In the data rows, the value 128 means zero.
Each row of this table is followed by its label. One hidden rule gives the labels. It looks at one to three of the table's principal directions, none of them among the few with the most spread.
[123 112 110 137 146 117 150 140 104 137 139  99 143 134 121 125 131 133
 157 149 159 130 140 120 134 104 117 116 106 133 105 111 137 110 126 151
 127 112 119 131 155 117 120 110 129 143 127 129] Xm
[136  70 115 112 119 107 141  90 125 137 142 154 125 112 118 112  61 111
 120  64 115 124 136 110 147 149 143 147 141 124 120 122 118 128 116 118
 128 130  91 103 102 151 132 117 125  82 107  87] Qo
[135  97 103 139 146 119 147 113 125 135 120 146 156 127 133 140 121 115
 151  91 145 116 127  97 109 127 139 102 126  99 121 134 125 119 115 113
 152 107 129 156 123 155 132 112 114  99 120  95] RP
[134 143 128 194 104 164 103 126 125 133 121 130 108 134 131 127 162 152
 131 121 134 136 142 120 105 108 132  94 111 126 133 133 118 143 129  98
 131 117 159 156 127 163 127 144 115 150 134 110] Qo
[130 169  92 134 135 121 138 124 130 143  79 109 115 123 135 140 159 137
 130 133 167 120 147 128 104 126 112 135 128 120 151 115 135 104 136 142
 145 123 129 136 147  90 103 107 118 160 134 149] GR
[130  81  98 114 156  94 163 126 108 110 118 130 122  89 138 155 108 140
 125 123 166 106 121 142 162 122 128  76  94 107  94 122 113 113 103 107
 121 159 146 130 110 110 133 124 153 116 101  97] RP
[125 127 119 120 169 133 140 161 119 116 124 116 136 126 127 132 147 120
 118 153 138 135 107 116 132 120 117  91  86 122 110 133 122 110 118 116
 120 134 169 147 128 105 141 106 138 147 120 129] RP
[126  54  82 190 103 166 110  99  60 155 127  96 108 146 135 120  89 113
 151 121 134 142 176  93 146  83 132 104  72 144 115  85  85 153  84 116
 132 106 121 108 133 181 163  88 145 148  69  57] Qo
[138 125 146 128 128 106 138 146 126  97 155 131 136 107 122 114 133 156
 141 143 143 129 115 149 154 115 120 119 129 138 108 139 151 124 150 131
 126 123 106 144 126 136 104 161 141 125 156 141] Ar
[108  96 153  97 164  95 165 165 134 118 171 142 160 107 120 123  98 133
 116 121 128 119  99 145 165 130 131  89 133 114  69 127 124 115 140 118
  92 139 122  93 107 119 117 152 128  80 112 129] KW
[137 118 131 185  73 150  97 115  92 116 152  87  79 130 110  81 118 160
 140 156 137 154 171 128 176  89 111 140 100 169 127 114 138 131 146 133
 121 106 101 118 144 161 121 147 150 167 151 123] Ar
[148 152 157 133  78 115 118 140 140  82 147 131  88 100 132 114 158 179
 126 170 137 126 148 170 176 106 116 139 113 155 145 156 165 139 160 129
 129 164 137 161 128 121  93 176 161 150 155 164] Qo
[122 156 112 148 141 186 113 150 127 127 105  93 110 150 121  87 151 118
 105 168 153 164 135 114 119 119  98 106  91 131 128 128 122 110 124 117
 130  99 138 150 161 103 144  84 133 178 143 133] GR
[126 135 172 100 138  97 132 113 136 123 157 143 173 122 126 158 112 123
 152 114  84 118  91 121 109 136 157 151 158 105 125 134 125 133 149 145
 132 120 110 110 114 162 129 163 110  81 126 125] KW
[126 127 132 140  88 145  95 153 121 157 137 130 102 167 137 130 154 130
 130 155 120 113 157 165 146 115 122 136 133 175 155 120 132 147 107 139
  92 164 158 121 134 100 135 143 144 148 132 145] RP
[114 127 153 140  90 130 110 148 121 129 172 107  95 138 131 148 150 176
 144 176 121 119 160 168 173  99 116 106 102 137 103  89 135 120 151 145
  62 150 152  81 145 114 133 159 132 138 117 130] Ar
[116 167 181 113 171 122 133 188 141 102 159 120 181 123 130 129 168 137
 137 173 116 124  66 148 123 115 132  87 131 116  93 147 133 125 152 135
 110 132 150 153 130 129 114 173 131 122 156 162] GR
[106  93 142 160 142 163 130 143 119 118 155 135 128 117 108  99  97 130
 112 126 132 158 116 133 127 125 122  84 114 130  71 138 105 161 109  93
 125 116 118 123 121 168 125 124 117 132 114  98] Qo
[113 149 134  91 191 106 157 141 157 139 124 147 200 120 123 155 127  97
 127  82 111 117  67  90  72 165 155 112 150  77 109 130 111 109 130 129
 135 112 133 124 120 135 132 123  79  81 130 129] Ar
[119 126 135 101 148 103 161 168 147  98 145 133 140 107 137 132 148 152
 128 160 158 119 124 167 155 120 113  99 121 121  94 138 154 128 144 134
 118 154 141 145 132  91 104 135 144 129 124 162] KW
[103 172 215  84 128 112 109 176 181 111 170 161 152 129 133 159 159 158
 119 154  84 103  77 205 125 152 140 120 191 118 106 144 138 156 159 137
  71 178 154 108 112 112 116 211 120  97 146 174] Xm
[115 129 148 112 120 113 129 135 145 132 145 146 128 121 140 151 120 140
 122 122 122 108 119 164 134 137 140 123 144 122 118 129 127 139 122 132
 106 165 136 100 111 113 118 165 124 105 115 133] Xm
[118 140 194 119  89  95 106 136 150  71 199 125  98 100 101 100 124 192
 131 158 108 141 122 195 185 130 118 155 161 158  93 133 175 151 187 150
  91 150 102  94 113 137  91 212 135 133 172 179] Qo
[145 112 107 139 115 123 119 136 116 134 123 131 117 128 133 120 119 120
 115  97 130 124 126 120 138 129 139 139 114 151 143 132 122 140 109 122
 121 154 147 145 109 122 140 128 153 140 124 125] Xm
[113 160 135 127 150 145 150 123 162 140 110 139 155 114 128 111 108 114
  99  95 143 139 105 122  83 154 139 117 155  91 116 147 109 129 131 113
 153 107  96 124 132 129 109 123  95 103 131 129] Qo
[117 138 161 120 125 135 106 127 131 126 134 130 116 134 153 162 147 140
 133 169 107 107 124 173 139 118 131 114 137 120 126 122 124 141 124 131
 103 164 162 107 113 118 133 163 137 124 107 128] Ar
[118 121 129 123 134 125 114 155 135  98 136 136 120 116 122 106 121 140
 110 118 129 139 111 141 148 133 116 115 128 130 105 130 134 136 138 112
 111 138 132 124 102 126 121 145 138 138 123 137] Xm
[125 101 139 128 135 137 132  72 128 154 132 139 158 134 128 135  62  97
 127  73 101 137 116  90  96 145 166 142 145  86 126 123  88 133 119 117
 145  94  94  92 118 173 161 119 103  71  93  73] Ar
[110 152 125 100 193 117 173 154 150 153 127 119 186 149 128 157 155 106
 138 133 142 121 101 111  87 138 127  89 130  81 101 125 127  79 143 137
 118  94 146 126 151  87 142  94  94 100 138 141] KW
[135  99 117 154  91 125 130  99 100 153 152 110 111 140 104 107 111 143
 154 130 137 140 182 115 149 103 124 144 110 155 134 100 127 122 135 145
 124 101  95 103 156 143 119 115 115 129 130 113] RP
[121 114 183  84 103  52 158 150 138  97 198 146 147 106 135 181 131 172
 165 159 100  87 122 173 180 118 144 152 153 143 109 131 173 140 158 171
 102 176 126  95 122 131 106 205 142  87 125 168] KW
[110 142 158 105 129  94 149 172 175 111 164 168 142 120 122 149 170 162
 132 135 131 107 122 178 136 145 123 103 165 129 104 143 165 140 153 129
 102 156 154 127 121 106  95 171 101 103 156 180] KW
[118 113 144 106 137  98 141 149 123 113 180 118 153 135 119 130 123 132
 169 147 111 127 131 100 158 107 118 143 109 119 103 114 167  90 164 162
 114 109 121 107 136 138 116 131 117 108 119 136] Xm
[126 143 157  80 165  86 153 138 142 103 150 131 141  99 117 157 138 152
 122 142 113 120  88 147 135 147 129 119 128 111  98 119 134 104 152 139
  98 145 135 108 122 103 126 147 120 113 136 141] Ar
[132 124 118  93 140  95 155 154 113 148 149 112 128 144 108 153 159 124
 145 163 122 118 147 120 149 119 111 133  90 153 132 109 143  87 136 157
  93 141 163 118 153  76 135  91 125 137 137 150] Ar
[109 181 154 100 145 128 113 144 152 126 113 131 128 126 137 150 150 130
 113 150 114 116  96 169 109 148 121 130 162 117 130 131 129 122 136 135
 112 145 132 104 116  97 114 155 117 130 143 155] KW
[155 101  77 122 143 147 132  98 117 119  92 123  95 119 112  78 113 110
 104 119 161 167 162 104 138 133  99 136  86 132 143 125 123 117 123 108
 152 107 122 162 132 101 135  42 140 161 120 109] KW
[130 153 132 141 140 162 130 142 125 138 112 108 124 123 119 117 135 118
 103 137 127 143 115 109 111 126 125 102  95 117 121 135  96 115 127 106
 122 122 143 148 147 127 141  99 131 146 133 113] KW
[132 143 106 171 110 156 103 136 116 145  96 122 120 142 134 113 145 123
 124 116 143 127 131 126 106 117 129 111 134 145 149 133 110 142 107 111
 139 120 126 155 130 143 125 136 135 152 145 122] Xm
[133 170  97 127 174 165 155 141 157 126  70 120 119 111 136 118 165 129
  98 145 189 142 136 120  97 135  94  78  92  72 118 138 120  87 142  98
 143 112 156 181 160  78 119  54 118 156 128 123] Ar
[146 112 164 117 105 106  99 131 128  86 163 138 107 100 122 118 108 156
 115 116  98 128 101 158 176 135 137 141 131 141 114 132 130 148 150 119
  89 164 133 126  92 147 140 178 165 122 140 125] KW
[116 158 168  72 163 118 107 167 134 106 171  89 137 150 115 117 147 135
 125 193 105 152  85 178 147 132 105 145 123 147  98 104 146 109 160 175
  64 136 130  98 136  59 150 134 148 160 154 174] RP
[111 187 172 127 112 149 141 189 189 140 143 152 133 127 122 105 166 154
  89 136 137 128 132 165 120 139 120 101 151 120 117 151 131 134 167 112
  96 144 145 133 151  97  91 150 103 115 151 177] Xm
[131 106 128  67 183 127 120  78 120 154 125 124 171 182 138 147 110  66
 162 146  98 136 118 112  96 137 130 167 140 101 150 110 128 103 116 167
 140  93 118 113 128  96 173  69 117 100 102 106] Qo
[147 136  75 161 132 174 106  83 113 137  60 109 110 134 120  74  94  74
  91  74 132 167 124  59  87 148 130 160 122 130 170 147 101 128 103  98
 190  81  99 164 120 153 154  68 138 162 137 102] Xm
[139 110 135 128  97 111 120 124 118 117 153 123 104 118  98  99 100 141
 123 112 113 143 140 122 156 134 125 176 131 165 129 126 141 141 144 140
 115 137 106 122 130 141 124 131 144 144 140 137] GR
[129  53 118  98 131  92 145  87 100 116 161 124 123 121 113 126  74 127
 158 139 135 139 168 136 184 118 119 156 114 131 109 102 141 130 135 150
 126 118 103  83 123 124 137  98 136 107  98 113] Xm
[141 144 117 143 111 142 115 120 113 147 112 108 116 138 122 109 127 119
 126 122 121 131 134 102 120 123 125 146 124 142 150 120 120 106 128 133
 130 110 104 135 144 137 131 117 135 143 145 116] GR
[145  86 112 155  74 115 125  98  92 128 144 122 121 129 134 125  96 109
 162 109 103 119 157  90 151 104 146 172 121 166 154 138 143 150 111 143
 168 125  96 140 121 191 129 132 155 123 123 110] KW
[132 186 141 178  82 174  78 101 144 136  90 126 108 144 151  99 141 127
 119 121 123 136 137 138  89 124 136 165 176 138 180 153 132 164 132 125
 172 115 103 149 122 157 105 165 128 152 147 146] Ar
[152 125 128 142  77 124 140 120 132 135 128 136  87 109 114 110 117 146
  96 106 131 124 156 124 157 133 136 139 117 154 152 148 122 127 131 106
 122 153 129 143 137 127 127 133 150 125 146 126] Ar
[129 125  93 121 195 146 134 131 122 140  85 128 178 131 134 111 119  73
 115  91 140 134  76  92  77 144 139  87 126  98 119 135  89 119  90 104
 157 102 123 168 114 133 143  89 122 120 126  98] GR
[128 170 195  98 126 101 108 118 153  94 156 137 142 107 117 133 128 162
 128 134  91 128  75 173 121 148 140 149 181 119 118 134 135 134 171 143
 110 127  87 106 113 143 113 204 120 106 167 148] KW
[130 164 143 156  84 137 123 154 159 125 118 150 106 104 128 122 139 155
  87  90 127 114 117 138 121 143 144 111 143 132 136 160 117 146 133  92
 119 164 142 152 121 143 110 176 134 127 148 139] Ar
[112 123 148  77 163  80 156 161 134 113 177 123 161 134 117 154 158 154
 174 181 135 120 130 159 153 111 102 116 123 115  88  99 168  92 173 171
  90 117 127 101 147  87 108 127 109 113 131 160] Xm
[140  79  93 152 104 103 161 126 113 143 127 147 108 103 130 149 113 150
 129  88 160 102 168 118 160 115 135  95  99 123 119 119 117 120 116 100
 117 149 148 125 122 135 123 123 133 105 102  95] KW
[142 105 129 134 111 101 144  98 106 127 151 113 131 128 128 137 108 136
 152 130 127 125 142 122 153 114 140 152 127 142 132 118 139 120 137 149
 135 107  97 104 134 141 142 141 139 110 138 125] Xm
Which label does each new row get?
[117 148 147 134 145 148 124 121 164 166  99 166 179 150 149 153 128  91
 109  74 109 102  83 129  58 166 177 106 198  96 145 158  88 163  95 100
 143 132 146 143 111 149 152 157 104  76 132 121] ~ Xm
[141  88 115 107 122  75 160 137 163  96 135 194 145  91 139 139 107 124
 133  59 142  93 122 123 150 154 141 131 159 106 125 178 169 139 132 104
 156 164 142 175  83 148 102 147 137  73 133 134] ~ RP
[136 156 120 120 139 142 106 118 135 128 103 118 118 149 130 115 150 121
 124 144 132 146 129 133 104 132 112 156 135 134 155 128 141 124 136 141
 138 119 133 146 132  95 130 106 131 164 134 147] ~ RP
[139  89 108 147 110 132 140 134 107 115 147 114  89 110 106  80  96 147
  99 123 158 158 152 131 180 112 111 107  77 153 104 125 119 119 129 104
 108 127 114 124 129 114 133 109 157 146 127 111] ~ Qo
[124 105 136 152 121 114 147 125 105 130 158 120 148 114 121 153 113 146
 164 126 132 120 130 115 132 106 140 105 111 114  96 117 119 124 133 131
 126 108 109 115 142 174 127 143 117 106 126  97] ~ GR
[135 157 123  90 173 120 131 124 168 130  85 168 162 111 132 131 117  83
  86  49  98 119  60  94  67 192 153 145 175  95 146 156 110 129 115 105
 152 139 134 156  89 133 133 120 109 101 133 127] ~ GR
[118 110 164 112 142  98 139 132 141 120 161 161 156 122 132 155 127 151
 144 126 119 105 107 162 136 135 142 108 169 116 103 125 134 139 134 128
 108 134 123 100 110 141 119 184 110  79 127 129] ~ KW
[124 189 143 118 123 169  86 141 149 118 103 107  96 138 137 112 159 126
  96 170 121 144 113 170 113 143 108 143 134 140 145 135 129 139 129 136
 115 151 140 139 135  85 132 124 145 181 153 159] ~ RP
[125 141 141 190  81 164  86 132 124 114 137 121  94 131 133 111 137 159
 126 129 125 142 142 137 138 107 125 117 123 140 127 127 129 149 140 108
 120 117 128 121 119 170 126 170 131 151 137 121] ~ KW
[138 145 126 121 115 133 114 115 137 109 119 127  94 118 117 112 134 128
 115 135 121 141 140 119 139 137 114 152 114 134 150 142 145 117 140 124
 139 134 138 141 123 121 120 115 129 148 144 138] ~ Qo
[129  94  92 136 134 118 143  91 120 126 119 133 126 117 120 116 101 126
 145 103 159 137 157 106 129 130 123 135 124 116 124 116 137 125 121 130
 160 102 102 121 129 141 114 100 105 121 117 111] ~ Qo
[146 130  96 171  93 155 120  93 139 123  80 144  99  90 118  56  76 124
  85  45 151 147 144  78 119 148 133 152 145 118 153 150 113 135 129  86
 181 104  71 155 118 181  96 122 125 126 131 100] ~ Ar
[101 122 142 114 133 142 100 106 124 125 147 115 130 153 121 116 112 121
 153 162 114 154 143 147 125 122 112 157 144 130 118 101 140 144 136 161
 130 102  96  80 131 129 121 121 104 138 111 135] ~ Ar
[129 140 157 105  98 107 122 134 142 113 170 123 114 133 120 126 142 164
 144 164 122 130 150 160 165 117 114 151 127 138 129 114 162 110 171 159
  95 132 116 101 143 102 115 154 127 124 143 157] ~ RP
[ 93 180 214 108 121 135 129 201 183  94 198 129 126 115 107 118 169 190
 106 192 115 139 108 204 156 140 108 101 150 132  65 126 153 142 186 141
  55 151 139  92 155 103 102 187 107 131 167 194] ~ Xm
[152 139 133 123  83 108 128 133 121 103 156 101  71 119 110 104 136 165
 123 163 132 143 165 140 191 114  98 173  97 170 141 124 172  96 173 152
 102 134 117 120 146  93 123 127 162 163 162 161] ~ Ar
[131 149  97 101 190 139 170 120 144 151  84 122 158 131 129 117 135  93
 113 127 166 139 125  97  87 142 117 111 115  87 132 132 116  86 123 126
 160  96 125 153 155  81 125  55 104 123 124 126] ~ Qo
[131 142 135 140 119 157 113 129 146 147 105 148 146 138 129  90 113  92
  97  88 115 133 105 120  88 149 151 139 168 142 154 169 105 169 101 107
 159 136 114 170 118 149 122 134 133 121 141 132] ~ RP
[139 120  92 126 160 131 136 124 128 141  97 144 148 141 136 141 144 103
 128  99 136 126 115  97  89 142 134 117 125 119 144 128 120 123 101 117
 149 114 145 157 122 122 147  95 116 129 120 115] ~ GR
[133 151 123 117 159 116 169 152 174 111  96 167 150  82 138 130 134 130
  81  80 162 110  82 139 102 170 145  90 155  97 115 173 119 139 117  89
 149 157 141 177 112 115 109 142 126 105 150 144] ~ Ar
[116  95  70 133 152 130 124  98  71 114 107  70 112 125 112 100  91 108
 158 159 161 167 160  95 144  99  95 157  80 140 117  92 134 118 116 159
 169  88  90 106 141 127 119  62 134 187  98 117] ~ Ar
[127 168 122 153 125 157 108 149 122 132 102 102 132 145 152 129 159 118
 132 153 138 124 118 127 111 108 125 112 118 126 145 137 124 120 122 129
 139 120 139 155 138 124 134 134 146 154 143 136] ~ KW
[117 138 132 129 135 110 119 147 111 125 136 112 156 152 144 160 169 136
 177 179 138 105 118 162 126 102 128 117 146 148 132 120 149 134 116 163
 132 126 130 129 137 120 121 170 132 138 152 158] ~ KW
[142 138 146  76 152 117 117 127 139 120 134 129 125 132 122 128 127 126
 110 137 107 138 101 151 130 150 118 148 129 124 127 116 126 109 146 140
  90 139 128 120 121  82 152 112 142 130 131 130] ~ Ar
[108 147 150 116 136 129 131 117 170 123 117 166 138 118 120 107 110 115
 106  98 117 133 114 135  96 165 131 154 197 118 133 166 144 153 133 116
 166 125 102 127 105 143  87 147  96 106 135 153] ~ RP
[133 146 119 123 139 117 150 114 144 146 106 127 137 121 131 140 125 121
 117  97 137 115 118 118 101 148 139 128 149 104 131 133 120 109 133 126
 133 124 121 136 134 116 132 118 122 113 137 125] ~ Ar
